((47, -21, 17, -28, 19, -5, -43, 54), (16, 17, -6, 39, -4, 32, 16, 29), (-11, 25, -13, -18, 61, 15, -36, 23), (-1, -24, -65, 25, -35, 8, -16, 36), (-45, -5, -33, -13, 53, -1, -43, 34), (40, -47, 21, -35, 46, -4, -58, 53), (57, 29, 24, 21, -6, 59, 9, 14), (47, 3, -12, 6, -37, -19, -7, 61))
The entry just left of -47 -> 40
Read off the entry just right of the smallest entry.
A: 25
Read off the entry just left of the smallest entry.
A: -24
The entry just right of -45 is -5
The entry just right of -16: 36

Read these off the row that follows.
1) Report the entry just right of the smallest entry.
2) Report the entry just left of -0.10.
3) Report the entry just left of 0.05.
4) Report the entry just left of the smallest entry.
[ 0.12  0.05 -0.14 -0.03 -0.04  0.10  0.08 -0.02 -0.10 -0.01]
1) -0.03
2) -0.02
3) 0.12
4) 0.05

grid =
[[-36 -49  16  63  40   9 -49  36  11 -58]
 [ 40  35  11 -13 -27  -1  23 -15  40  41]
 [ -4  -9  -1  59  34  47 -16  36  19 -30]
 [ 27  30  22  -9  25  36 -15  61 -36 -16]
 [ 11  36  -6  26   5  44  -1  21  37  -1]
 [  5  -2  33  58  21  13 -31  44  55 -23]]
Indices start at 0.
The bottom entry of the column that holds the smallest entry: -23
The entry directly below the smallest entry -> 41
The entry at row 1, column 0 is 40
The entry directly below 37 -> 55
Report the entry just left of -2.
A: 5
The entry in row 2 and column 0 -> -4
The entry directly below 19 -> -36
Report the entry in row 0 and column 0.
A: -36
Report the bottom entry of the column that holds the largest entry.
A: 58
The smallest entry: -58
The entry at row 0, column 1 -> -49
Report the entry at row 0, column 2.
A: 16
Report the entry at row 2, column 2.
A: -1
The entry directly below the largest entry: -13
The entry just right of -6 -> 26
Report the maximum.
A: 63
The entry directly above 47: -1

[177 946 472 230 456 167 528]
The entry just right of 177? 946
The third entry from the left is 472
The 1st entry is 177

Read these off the row that follows.
1) Which number is the third entry from the right?
2) Which number is the last entry?
3) Which number is the second entry from the left?
4) Which number is the 1st entry from the left?
5) Which number is the entry just right of the centre entry?
[ 643  159 -278 -715  777  301  556 -172  161 -313  950 -472 -430]
1) 950
2) -430
3) 159
4) 643
5) -172
